Each path below is one point turned by a fixed rotation once a step. After each direction that follows a path, write how fast that rotation turns it, in degrees a step (0 if it stays still).
Each turn is a multiple of 5 degrees from 10 to 175, or 0.
Each row of a path follows its step; steps can be skipped.
path 1
step 0: [ 1.55  0.27 -0.88  1.01  2.32  0.38  0.54 -0.64  0.71  0.71  2.78  1.93
 -0.20  2.65 -1.66 -0.75 -1.21  1.96 -0.19 -1.48  2.15  1.39  0.63  0.22
 -0.53  0.96 -1.96 -1.21  2.02  0.73  1.52  0.50]
step 1: [-1.86  1.20  0.18 -0.89  1.17  1.47  0.09 -2.56 -1.61  0.17 -1.61  3.22
  1.46  0.06 -1.15 -0.50 -2.01 -1.92 -0.12  0.34  0.60  0.74 -2.37 -0.20
  1.94  1.79 -0.41  0.33 -1.84 -0.09  0.34 -0.26]
step 2: [ 2.60 -0.45  0.04 -1.03  2.37  0.50 -2.16 -0.04 -1.89  0.16  0.09 -0.54
 -0.63  1.83  0.88  0.60  0.43 -1.25  1.52  0.44  1.11 -0.42 -1.99  1.00
  0.32  0.27 -0.11  1.25  2.06  3.73 -0.73  1.48]
step 3: [ 0.22  0.04  0.94 -0.39  1.47 -0.05 -1.39  1.75 -1.58  2.49  1.30  0.88
  2.23  0.20  0.34  0.32  0.35 -0.17  0.30 -2.67  0.98  0.29 -0.31  1.02
 -0.96  3.81 -1.19 -0.84 -0.55 -2.04 -0.13 -2.09]
step 4: [ 0.92  2.46 -0.36  1.30 -1.39 -1.39 -2.65 -2.59 -0.11  1.09 -0.66  1.43
 -0.25 -0.56  0.41 -1.09 -0.47 -2.10 -2.48 -1.71 -0.81 -1.10 -1.09 -0.86
  0.85  1.46 -0.04  1.29  0.77  1.23 -2.39  0.60]
step 5: [ 1.04  1.69 -1.43 -1.90 -0.94  1.38  1.89  2.15 -0.67  1.70 -0.62 -1.38
  1.25 -0.41  1.81 -2.00 -0.22 -1.08  1.00 -0.79  2.79 -0.41  1.27  0.73
  0.33  0.80 -1.09  2.26  2.13  1.20 -0.28 -0.08]
step 7: [ 0.61 -0.45 -0.28  3.18 -1.22  0.96  0.41  0.30 -1.53  2.00 -0.85  1.15
 -1.85 -0.64  1.32 -2.72 -0.61  0.45 -0.35  2.57 -0.27  0.82  0.13  1.79
  1.71  0.75 -0.74  1.33 -0.37  0.31 -2.74  0.11]
step 9: [ 0.28 -0.68  1.59  1.73 -0.13 -1.73  2.06 -0.79  0.20  1.18  0.82  0.19
  0.51 -0.57  1.09 -1.29  0.59  1.43 -0.25 -0.87 -0.28 -0.03  1.07  1.06
 -2.85  0.84  2.01 -1.95 -1.46  3.13 -2.33 -0.85]
step 10: [-0.75  0.17 -1.15 -0.12 -4.15 -0.78  0.53  0.47 -0.99  1.25 -1.55  2.45
 -0.74 -1.04 -1.94 -2.04 -0.09 -0.72  0.39  0.83 -0.39 -0.21 -0.86  1.70
 -2.28 -0.52  0.20 -1.61  1.43 -1.67 -0.07  1.41]
step 11: [ 1.86 -0.97 -1.70 -1.15  0.25 -0.61  1.17 -1.69 -1.48  1.15 -0.85 -1.40
  0.16 -0.74  1.73 -1.77  0.03 -0.12  0.72  1.57 -0.46 -2.78  0.84 -2.62
 -0.61 -1.09  2.32 -1.38 -0.96  0.72  2.34 -0.26]
[ 0.50  0.44  0.19 -0.38 -0.48 -0.99 -0.02  0.32  0.26  0.47 -0.71 -0.27
 -0.73 -0.74 -0.10 -0.13  0.18  0.96 -0.21  0.43  0.17  0.19 -0.18  0.52
 -0.04  0.18  0.93  0.23 -0.57  0.05  0.89 -0.08]	10
[-0.09 -0.78 -0.42 -0.41 -0.19 -0.46  0.57  0.60 -0.10  0.08 -0.09 -0.06
 -0.69 -0.01  0.38 -0.30 -0.89  0.34  0.54 -0.67 -0.73  0.87  0.22  0.34
  0.22  0.45 -1.10  0.10  0.28  0.50  0.11 -0.12]	155
[-0.11 -0.26  0.33 -0.24  0.45 -0.94  0.11 -0.12 -0.75 -0.29  0.45  0.41
  0.44  0.34 -0.41 -0.23 -0.63 -0.41  0.53  0.74 -0.18  0.04 -0.96  0.59
 -0.83  0.27  0.45 -0.83 -0.11  0.42  0.10  0.28]	45
[-0.20 -0.43  0.09 -0.53 -0.08 -0.34 -0.31  0.00  0.47  0.03 -1.07  0.29
  0.25 -0.23 -0.50  0.64 -0.84  0.47  0.57 -0.62  0.10 -0.78 -0.62 -0.48
 -0.15 -0.15 -0.06  0.24 -0.12 -0.76 -0.77  0.65]	160
[ 0.49 -0.58 -0.24 -0.50 -0.74 -0.45 -0.45 -0.35 -0.08 -0.45 -0.12  0.18
 -0.39  0.69 -1.28  0.65  0.61 -0.22 -0.90  0.02 -0.46  0.08  0.09 -0.11
 -0.13  0.14 -0.06  0.25  0.97  0.35  0.11 -0.05]	170
[ 0.72 -0.83 -0.07 -0.27  0.22  0.59  0.16 -0.44  0.08 -0.06 -0.90  0.55
  0.37  0.70  0.13 -0.31  0.35  0.20  0.70  1.09 -0.02  0.17  0.04 -0.01
  1.15  0.09 -0.14 -0.11 -0.24 -0.22  0.59  0.29]	70
[ 0.13 -0.47 -0.10 -0.22 -0.27  0.28 -0.94 -0.18  0.99 -0.18 -0.20 -0.02
 -0.31 -0.94 -0.01 -0.31 -0.11 -0.83 -0.22  0.49  0.59  0.78 -0.14  0.53
 -0.03 -0.32 -0.34 -0.46 -0.39  0.65 -0.85  0.27]	135
